Each path is a new rotation, seen through one point. The rows after it are directions, each followed by how far the rotation turns it, in degrees per step (0 if it stays put).
Each turn is a multiple of 5 degrees from 10 to 175, or 0.
Each row of a path follows its step; steps can be skipped.
path 1
step 2: [ 15   0  -4 -21 -14  20  11  -1 -18  -2  -1  -8 -19  17   2   5   7 -32
 -20 -22 -36   4   1  -8   5  27   6 -25 -21 -12 -39 -22 -15  13   0  11
   6 -32   2 -33  14]
step 4: [ 10  28  32  -1 -11   1  12 -18  -1  12  11 -30 -15  -7   5  -6  33 -12
 -39  -4 -12 -23 -25   2  -1   7 -11  15 -18  35  -1 -24  -5 -13  30 -18
  -9  -7 -13  21  -8]
step 8: [ 34   0  10  25 -11  26   4 -14  -7 -25  10   3   1  21  29  19   0  17
 -20  -1 -30   3   9 -33 -10  35  15 -22  -2  -3 -24  25 -17   8 -32   1
   0   2   5  14   9]
step 9: [ 19   6   6  44  -5  10  19  11  -9  -1  17 -25   3  15  17   7   8  -4
  -1  -8 -12  -2  -2  -8  -1  31 -36  23 -15   4  15  12 -29 -25 -12  26
 -32  25  10  17   9]
step 11: [  1  -1 -15  -9  22   6  28   1 -24 -15  -3   0 -22  14   6   0  18  20
 -22  10  10  17  -4 -40   3   9  -9 -32 -18 -22 -10 -10   8 -21 -25  25
   5 -19   3  43  -6]
step 17: [  0 -12 -11  10 -23  11  20  15 -17  13  -5   0 -27   6  -7  21  27 -16
 -25 -11   8  13  17 -40 -23  21 -15   8  12  -5  22  -4  25  -9 -27 -12
   0   7 -35  20   4]
step 18: [ 11 -20  25  24 -13  -4   2  28 -35   4 -25  -2  -1  -3  -9  23  28 -31
 -22  41  -7  -9  11  -1 -13  16 -20  15   6   2 -20 -24  -8 -12   8  -8
   1   1 -26 -12  -6]
step 19: [ 22 -25  15  -4  13  30  -7  28 -32 -28 -17 -20 -10  10 -19   0  26 -10
 -10   1   3 -13  12  14 -22  -3   8 -18 -15   8 -34  33  15 -34  -2   5
   5  -7  -9  -1 -10]
step 22: [ 28  -6   7 -18  -8  23  20   6 -28 -31  25 -15  -9 -37   1 -22   6   0
  -1 -24 -14 -13 -11 -25  -8  11   7 -23   5  -5   2  20  11   1  21   5
   7  20 -33  23   9]
step 24: [ 19   6 -13 -27 -15 -22  -6  15 -39 -16 -33  24   4   6  15   3  14 -15
 -16  22  -4 -16 -19 -18  -5  -6 -13   0   4  23 -43  23 -25   0  16  -1
 -13  16   7  16  11]
step 25: [  9 -21 -18 -22  12  19  21  15  -7 -20   2   9 -34  20  20  24  21  18
  17   3   3 -10 -13  -4 -25  -7  -4  -1   6  22  -4  29 -14 -21  10  -9
  10  28  -3  35  24]
Speeds:
[  7   5  -1  -1   2   2   0 -12  -3   2   3   9  -5  -8  -2   6  -6   9
  -8   0  -1  -6  -7   5  -1   4   3   8   0  -8  -4   3  -4  -7   4   3
  -3   6  11   7  15] | 20
[ 4  1 -3  1 10 -1  0 10 -4 -4  3 -1 -4  1 -4  6 -6 -5 -2  8  4 -3  4 -8
  6 -1  1  0  9 11 -5 -8 12 -3 -2 -8  6  7 15 -4  3] | 60
[  6  -6   5   4  -1   4  -2  -2  -4  -4  -8  -6  -8   4  -1 -10   0   7
  -3  -5   0   0   6   5  14  -1 -12   2 -10 -11  -1  -8   5  -2   1   4
  12   3   4  -4  -1] | 40
[  2   0  -7   9  -5   1  -6   5  -2  -1 -10 -12 -10  -6  11  15  -7   5
   3   5   2   4   9   7  -6   4   1   6   0   1  -1   4  -1   2 -10   2
  -1  -2  -3  -1   1] | 40
[  5   0   0  -1   3  10  -1   0   8  -4   6  -7   3  -8   7  -7  -8  -7
   0 -10  -8  -2  -1  -4   4  10   1  -1  10  -6   5   5  -7   6  -7   1
  -3   2   7 -13  -1] | 55
[ -3  -1   5  -6   1   8  -5  11  -6   4  10  -1 -11   1   3   6   4  11
  -1  -5 -11  -5  -3   3  11  -7   8  -6   3   0  -2   8   4   3   1  -3
   0 -11  -3   1   2] | 125
[ -7  -2  -1  10   1   2   2   6 -10   0   0  -2  11   2  -1  -2   3   5
  -8  -3   1 -18   5   1  -5   4   1  -4   6 -10   0  -7   2  -4 -12   1
  -6   0   1  10  -5] | 10
[ -7  -8  -7   7  11   4  -8  -7   0   4  -6   4   3  -3  -2  -8  -4  -5
   0  11 -19  -1   3  -4   3   0   2   5  -6   2 -10  -1  -1   8  -1  -1
   2  -4  -5   5   3] | 135
path 2
step 1: [-21   8   5  -1  13 -16  36  34  15  -2 -16 -22 -16 -23  -8 -10 -30  -8
  15 -14  -6  33 -40  41   6  -1  -8   6  11   4  20  17   2  11   4 -10
  18 -29  25 -21  -1]
step 4: [ 15 -14   1 -16  12 -21 -18 -19   9 -32 -19  -6 -30  -6  16  22 -35  20
  11  -7  21  -6 -11  28  22  26  21  28 -33 -21  19  12  20  10 -13   8
 -29   5  -2   9  -2]
step 5: [  3   1  -3  -7  20  20  12   9 -20   6  -8  33   6   0  30   6 -35  11
   8  11  14  -8  25  -9 -11 -24 -26 -20 -16 -38  -7 -23 -17  42   1  -9
  10 -27   1  28 -25]
step 7: [ 42  -7 -44  -9   6  15   2   8  19 -23 -12  20   0   2 -13 -22 -35 -17
   0  -7  -2 -15  -3   2  -3   6  -8 -13   7  -4  15  -2  12   8  36 -34
  -8 -26  -7   8 -48]
step 10: [  1  30  -4   2  -7  20  32  -7  15 -27  -2   8 -19 -18 -29  17  17  22
  -6   3  19  21 -14  38  14  29  25 -34  16 -13  17  -1   9  -7   9  11
  30 -17  -1  30   1]
step 11: [  8 -23   9  51  -1   9  14  12 -30   2   4 -43  14 -27 -13   8  -5  13
 -21  -8  13   6  39  -1  -9  -8 -30  -1   1  21  31 -24  21  13 -16   9
   8  -7 -14   4   2]
step 14: [-24 -24  14  16   3 -15 -10  10 -15   9 -21  -6  -4 -50  25  -8   7  24
 -15   6   8 -24   8  16  -3 -17  13 -21 -23   4 -24  10 -54  14  12 -11
  -7  -1  -2  22 -17]
step 18: [ -1 -31 -31 -20 -10 -31 -14   3  10  10  -3   0  27   8  -6  12 -29 -26
   3  -1 -10  -7  -8  46 -20  49 -12 -26   6  -6 -13   6   8  14 -16 -25
  16 -15  14 -17   9]
step 19: [-21   7  12  -9   0  15  20  37   4 -29   8  20  -1   3  37  20  -1   5
  23   7  21   2  -4  -8  -5  30   1 -12   2  19  55   8   0   6  32 -13
  -1 -18   3   4  36]
step 20: [-24 -29 -15  17 -14 -45   1  -6 -30 -13  -5   9 -10 -18  -1  -9 -30  15
   3   2   7  19  11  17  22  30 -23  14  -8 -23  21  21   5   9 -37   7
   7 -23 -14  -6  -9]
step 24: [ 34  -3 -31  12   2  20  11 -12  14   2   0  -9  -3  10   5  15   5   6
 -19  49   4 -11 -53  -2 -17  -2 -30  -8 -13 -27  -9 -16 -18  13  -9 -19
   3 -18 -34   8  -1]
Speeds:
[ -5   6   6  -1  17 -12   1   1   2   4   0  -6  -1   7  -2  -2  -3  -1
  -6  -1   2   4   5   0  -5   3   9   4  -6   5  -3   6  -6  15   0 -11
   0   1   8  -1   6] | 25
[  7  -2  12  -6 -10   8  -6   4   4  -4   4  -9  -1   8  -3  10  -1   6
   0   8   8   0   9  -7  -3   3   6   9   2   2   9   1   0  -1   6   3
 -10   3   5  -1   0] | 170
[  2  -3  -2   1   1   3   1  -5   2  -1   0  15  11  15  -2 -14  -7   7
  -2   8   1   6   1  -1   7   6  -5  -2  -2   3   5   7   6   7   1   5
  -6  -3  -4   9   4] | 25
[ -4   1  -4   1  10   3   0  10  -1  -6  -5   0   9   5  -1  -1  -3  -4
   3 -13   0  -7   0  -7   1 -12   7  -1   1   0  15 -11   2  -4  -2   2
  -5   5   0   5   9] | 175
[  3   6  -4  10  -4  -7   2  -5  12  -4  -4   1   2   7  10   4   3   4
  -6  -3 -12  -3  -4   5 -16   1  -2   3   7  -5  -1   2   3  -4   3   5
  -9  -5   9   1   5] | 120
[ -2  -3  -1   0   6  -1   6   0   7   7   2   4  -3  -7  -2  10  -1   8
   0  -4   5   9  11  -3   8  -1  -2   1   4 -10 -11  -3  10  -6  -3  -5
  -8   4   4  13   5] | 65
path 3
step 3: [-11 -10  17 -24  32 -41 -11  17 -12  -4  21  14 -31  -6   0  -3   8  12
  -2  -2  -9  -8 -35  15 -22  -1   7  30  -6 -17   8 -24 -16  26  -1   8
 -25   0  14  18   5]
step 4: [-27 -37   5  -6   6   3  20  27  -5  -5  -5  17 -18  12 -13   3 -16   1
 -16  14   6 -17   7   7 -15 -12 -39  -5 -12  -2  23  25 -14  18   4   3
  39 -13  -6  13  36]
step 5: [ -2  -1   6   6  13   5  22  14   5 -10 -13  35  -8  27  17  -4 -33  -4
  16 -20  -8   3 -49   2  33  28  -9  10   0  16  16  21  -1  -1   2 -13
  -6  26 -20  18 -13]
step 6: [-12 -25  11   6 -16  -1  10  17 -15  11  25 -13 -24 -20 -16  10  20  14
  27 -25 -12  -8 -19   4  35   2  -4 -28 -27  24 -27  25   0  -1   7  21
  10  17   1 -20  -1]
step 10: [-12 -11  -2 -12  26 -17  -3  20  14 -17 -16  11  -1  -8  10 -30  -7  26
 -40 -14  12 -16  -6 -30 -14  19 -20   3   1  24 -18   1 -12 -18  31 -22
  -2 -12  23  28  -5]
step 12: [ 18  -2  22 -18  11 -35  14 -21  -3 -19   7 -20  -8  -7   6   6   3 -12
   8 -41 -10 -15 -22  -3  26  -4  -9 -14  39  39  10  -2 -23  23 -10   6
 -10 -13   8  -2  -3]
step 16: [ 21  -2  14  -2  15  26 -33  19   0 -30 -24  23  29   0  14  17 -13  -1
  -2  13  -4 -26   8 -38  -2  -8 -11  -9  -9  13   4  16  10 -31 -11 -34
 -19   2 -19 -18   3]
step 17: [-11  -8  -7   4  -6   5 -16 -12  -4  17 -10  -3 -12  -9   7  -3  19   5
 -11 -23  20  -5 -21 -38  -5  18  14 -41   4  13   1   5  32  16  10  -8
 -34 -34 -11  -2 -37]
step 19: [ 43  13 -27 -21  10 -12 -10 -17  27  -8 -10 -16   0  23  -1 -30  29  11
   0  -5  15  14  -3  -7 -12  27  17   2  26   5  -2   3 -39 -29  -1  -5
   6 -18  -3  -8  -9]
step 20: [ 27   2 -23  23 -18   4 -15 -19   1   6  37 -14 -11  -1 -26  20 -24  -8
 -15   6  31   3  28  11  -5  33   5 -13 -21   2   1 -31 -16   7 -11  -1
  -8 -14   6  -2  28]
step 21: [  8  14  21 -28  19 -17   3   3  11 -19  -2   6  -3 -25  -5  18 -20 -26
 -28  10  23  20  -9   8 -25 -21  18  16   8  33  19 -25 -11 -12  -6 -15
 -21  14  12 -13   3]
Speeds:
[  0  -1   8   1  -1  -6  13  -4   2  -5   0  -5   1   0 -14  12  -1  -3
   6   1   6   4  -9   6   1   2  -1   2  -4   4  -4  -1  10  -7   0  -8
   6   7 -12  -1   6] | 45
[ -7   7   5  10   2  -3   1   0  16  -4   6  -3  -2   2  -1   0  -5   2
   1   2   0 -12   1 -13  10  -6  -2   5  -6  -5  -7  -8  -7   7  -3  -4
   2  -3  -4  -6   0] | 175
[  0   6   4  -1 -10   6  -4  -7   1  -1  -2  11 -13  -6  -6  -1  13  -2
  -5  -5  -7  -7  -3   0   3  -5  -1  -2   5  -3   7  -6   4  -4  -3 -11
  -2   1   5   1  13] | 80
[-10  -1  11   5   0   8  -7  -8 -10  -6  -3 -11   2   7   6   1  -3   1
   7  -4  -2  -9  -5   9  -9  -3   3   1   2  -3  -1  -2  -3  -7  -2  -6
   3 -13   0   3  -4] | 25
[  4  -1  -5  -4  -4   1   1  -4  -1  -2   6  -6  -6   0   0  -7  -7   6
  -5   4 -14  -9   7   1   4   8  11   0  -6   7  -7   0  -3 -16   2   1
   0  10  -4   5   0] | 80
[  7   8  -4  -7  -2   3 -11   4   3   3  -1  -6  -3   3  -1   9   0   0
  -6   3  13  -4   4   1   3  -1  -6  -8  11  13  -4  -8   1  -6  -7  -2
  -4  -5  -8   0  -7] | 10
path 4
step 0: [-31   4 -11 -25 -25   1   6   1  14  17  -6 -27  20  -2  -4 -26 -44 -12
   3   1  23   5  48  -7  24  23  -7  33   9 -16   9   1   6 -18 -29  30
   6   2   0  -7  23]
step 1: [  0 -15  -4  32  -8  -1   2  15 -41  10   1 -26  -4  -6  31 -20  15 -34
 -25  -3   1  12 -32  23  26 -17 -25  30 -17 -18 -12   1   5  26 -12 -20
  12 -15   4 -25  21]
step 3: [-35  12  18  -1  -2 -13 -11   9 -32 -16 -14 -29 -13 -36  -2  -3 -28  -3
 -15  24   6  41   0  19  39   5 -36  27  -9 -20   1   4 -15 -20  -5 -17
  10   8  17  -5   9]
step 9: [-17 -36  -5   5 -11 -17   4   6 -12  19  10 -39  13  22  -4 -36  22 -26
  19  -9   1   6   7 -10  23  36  15  -3 -15 -13  12   6   8 -28 -21  21
  -7  -1  43 -22  29]
step 10: [-20  12  11  25 -18  -4 -24  -3 -20  -1 -39 -32  30   2   4  -9 -32   7
   7   7 -16  15  10  56  15 -10 -46  24  -9 -15 -18  -9  -1  13  -2 -14
  10  16  -6  -8   8]
step 14: [ 17 -23   1   7 -29 -15  -9  17 -22  11   4 -31  -7   1  24 -15  -5 -16
  24  10  26  16  -7   6   8  23  -6   8  -5 -42 -10  22 -30  13  -5  17
  31  22   7  -4  49]
step 16: [-35 -10  -8   9 -15  13  35   3  -2  -6  13 -41  10  -5 -10 -12  14   6
  21  20   5  33  13  -8  43   3  11  24   6 -21  15  13 -25 -11 -19   5
  21 -10  37 -10  31]
step 17: [ -4  -6  27  10 -13  -7 -23  12  -6  34 -19 -16  23   4  20 -24 -19 -44
 -17   3  -5  -5  14  26  21  12 -46   1 -12  -7   4 -22  23  37 -13   7
  -7  26  13  -2  18]
step 20: [-21  31 -19 -16 -22   7  11 -21 -15  -6   1 -12  12  -4 -22 -17 -32 -53
 -20 -36   4   4  18  25  20  12   9  29 -17 -16   9   2  18  -8 -35  15
   2   8   8   2  20]
step 21: [  1 -21   8  29 -14 -20   7   7  -8  12  -4 -60  -3   4  15  -6  13  10
   5   5  21  -9 -14  -5  30   7 -12  31 -12 -19  15  -4 -24  40   1 -13
  25 -21  -4 -31  33]
step 25: [-15   5   9 -18 -34 -30  26 -19  -5  12  -8 -33  19  -3 -18  -9 -23 -38
  40 -10   9   9  30 -17  25   7 -18  15  -9 -20 -13   3 -10 -14  -4   0
 -27 -17   4 -18  26]
Speeds:
[  0  -4   1   6   6   9   9   1  -2   1  13  -3   6  -5 -14   4  -7 -10
  -6  11   7   1   5  -3  -8   3   0   4   0   7   4  -6   2   3  -3   3
   6  -3   1  -8  -5] | 90
[  4  12   3   6   3   8  -6   3  -4   6  -4   0   4  -9  12   8   4  -2
   4   8   1  -8  -2   2  -1   6 -11   2  -4  -4  -1   4  -7  -1   8  -7
   4  -8   6  -8  -3] | 160
[ -4  12  -7   5  -5   9   3   3   2   6   6   4   1   3  -1 -10   1   1
  -1   0   1  -4  -4 -12  13   0  -5  -2  -7   4   7  -1  -4   5 -13  -1
 -11  -7  -2   5   0] | 90
[  3   0  -3 -17   0  10   3  -6   1  -2   2  -5   4   2   1   3   4   0
   8   3  -2   3   8  -3   0  12  11  -1  -6  -9   4  10  -3  -8  -7   1
  -4  -2  -7  -8   2] | 160
[ -1 -10   3  -8  -3   9   1  15  10  10   2   5   7  -4  -2  -6   8   1
   5   0   2   3   2   4  -2  -9  -4   9   8  -1 -11   3   4  -2  -2  -3
  -7  -4   5  -2   3] | 45
[  2  -5   0  11   1   1  -6   6 -10   4  -6  -3   3   7  11  -6  -3  -1
   2   4   1  -4   3  -9   0  -7   8  -1  -1   0 -12  -2   2  -6  -7  12
   0   2  -9  -8  -9] | 85
[  5  -8   3   1  11  -1   3   5   4   4   2   4   5  11   0  -6   5  -2
   0   5  -6  -6  -6   0  -6   0  -5  -7  -5 -14   9  -2  -7  -2   0  11
   9   0   4   8   7] | 145
